(in the rows, 128 means zero)
Each named turn below is shown by a few rows before and after it. Which turns, in which order, take the first row of each later pair to the second? The first pair is answered.
matu:
[ 93 120 130 156 116 158 138 141 112 167  85 143 180 131 146 109 147  52
 147  96 141 194] -> [ 88  99 140 147 112 171 137 146 117 163 114 159 179 126 150 105 133  52
 155  95 143 184]
[166 158 114 142 119 106 141 135 104 111  99 124 103 102  90 141 127  83
 116 177  81 227] -> [151 161  96 137 140 114 134 138 107 141 101 112 100 108 101 153 150  56
 149 180 116 218]
[122 107 115 122 139 152 133 125 121 122 148 111 103  74 149 100 138 108
 148  87 159 102] -> [131  97 131 123 124 149 138 124 123 102 156 123 105  68 140  90 118 126
 128  86 137 105]
zemi:
[ 99 114 120 126 140 160 128 125 150 138 171 128 102 119 134 134 131 123
 147 140 156  91] -> [ 97 104 136 121 124 154 129 134 148 133 183 149 115 118 140 122 109 130
 140 130 136  97]
[122 100 143 125 124 135 131 104 111 135 140 150 106 127 125 137 111  84
 158 111 167 152] -> [120 100 154 122 110 128 126 111 108 134 138 166 120 131 132 129  98  94
 151 105 150 159]
[128 160 133 147  98 111 111 170 109 145 127 179 194 148 141  82 129  81
 140  88 149 141] -> [128 182 115 152 111 111 103 163 112 153 103 159 188 154 139  93 152  83
 143  95 162 139]
[111 104 168 171 105  85 160 113 153  95 135 173 132 107  84 125  68 168
  61  90  68 140] -> [108 147 146 178 108  69 137 111 160 112  83 158 145 126  91 135  92 183
  58  94  64 151]
lut:
[139 101 116 142 160 152 164 119 148 107 145  91  83 111  87 131 144 137
 136 164 164 100] -> [124 168 108 153 144  86 137 141 129 162  61  96 150 149 128 128 164 125
 136 135 128 153]
[134 161 133 148 128  82 131 126 105 142  80 116 163 143 142 128 136 121
 108 109 117 164] -> [112 112 146 111 110 144 105 137 151 109 154 159 148 135 143 118  87 182
 117 130 115 111]
[153 118 152  95 107 143 122 117 133  66 186 160 110 105  89 139 111 183
 114 144 120  94] -> [182 164 137 136 135  81 158  99  82  94 114 107 113 107  81 152 168 112
 104 124 130 149]
[132 109 150 132 110 130 133 102 115 128 162 167 144 149 145  93 122  98
 142 113 133 155] -> [137 105 150 135 115 130 141  98 112 124 165 159 135 146 139  95 126  93
 140 116 138 153]

(two turns a pair)
[120  87 124 145 157 164 138 118 134 117 151  94  70  98  74 131 180  96
 130 132 156 129] -> [132  75 146 144 136 160 146 117 135  88 159 112  73  91  63 118 150 122
 100 130 125 134]
matu matu
[133 102 140 107  93 119 132 113 137 105 151 156 129  97 107  93 107 129
  84 110  86 104] -> [132 130 136 115  90  90 127 119 125 128 114 152 152 109 121  94 121 115
  83  97  74 129]
lut lut
[124 146 111 127 135 129 109 133 141 139 129 133 147 156 139 122 142 134
 134 131 152 138] -> [128 118 119 123 136 147 119 129 144 120 164 139 131 143 128 120 129 138
 134 137 158 125]
lut zemi
[122 117  98 183 152  81 190 147  90 165 104 115 127 149 149 138 144  96
 101 127  89 113] -> [ 89 130  89 155 131 110 134 165 136 170 104 148 149 172 174 134 122 163
 110 139  74  85]
lut zemi
[145 152 146 144 130  91 145 126  87 111 112 120 126 144 125  91 119 127
 107 115  90 156] -> [147 162 126 149 154 100 146 114  89 116 102  91 106 143 116 105 146 117
 115 125 118 148]
zemi zemi
[ 83 161 113 109 141 126  96 175 155 201  88 126 170 155 182 163 149  99
 193 118 165 122] -> [116  79 135 114 165 165 162 150 137 148 179 109 101 102 131 161 133  60
 189 130 204  93]
matu lut
[111 138 148 127 129 139 106 116 156 105 137 147 147 143 133 122 132 134
 103 145 124 113] -> [129 124 153 137 139 136 132 104 138  95 147 132 129 127 117 125 138 110
  96 144 135 119]
lut zemi
[130 146 112 147 162 146 159 118 128 118 110  95 115 127 127 123 147 129
 142 121 143 136] -> [120 110 130 134 153 159 165 130 128 113 155 120 118 118 134 113 119 121
 153 115 144 125]
matu zemi
[ 84 104  96 107 152 166 110 160 152 176 150 119 109 119 163 124 156  92
 195 129 181 123] -> [104  97 107 125 155 140 145 153 120 177 145 107 107 107 154 120 162  52
 186 116 178 148]
zemi lut
[144 130 147 135 145 132 124 148 121 108 145 121 118 126 126 111 109 127
 101 143 131  90] -> [148 151 136 144 152 121 123 144 118 115 118 106 118 133 125 117 127 125
  97 145 131 100]
matu matu
[105  82 161  88 123 130 168 136 112 147 151 126 159 137 156  97 105  96
 124 125  99 118] -> [113  71 158  89 129 151 173 124 122 122 165 117 133 127 138 101 102 112
 115 139 108 103]
zemi lut
[105  91 131 125 134  86 123 183 109 176 124 172 181 124 154 118  94  82
 165 108 121 121] -> [103 131 101 133 154  81 106 172 117 192  78 143 175 139 153 136 132  86
 170 120 138 123]
zemi zemi
[141 129 109 135 162 124 144 100 119 137 126  90  86 123  89 128 154  91
 137 134 162 132] -> [149  93 140 130 141 126 160 105 113 110 163 120  89 109  82 109 114  98
 120 127 137 132]
zemi matu
[103 122 125 106 145 166 102 147 151 153 169 130 115 126 129 118 109 145
 168 147 152  92] -> [115 134 144 111 117 146  97 151 153 131 149 151 136 131 127 102  84 184
 128 142 104 110]
matu zemi
[100 151 106 132 126 108  96 143 124 156 110 148 157 142 161 133 130 125
 133 110 112 133] -> [ 95 129 116 123 121 120  97 150 128 151 139 161 156 136 164 127 113 124
 141 109 115 124]
matu matu
[145 159 121 121 126 103 119 141 112 119 110 140 167 143 156 137 146 142
 140 135 109 155] -> [138 152 108 118 149 119 122 138 113 132 123 123 150 141 156 149 166 121
 165 141 145 140]
matu zemi
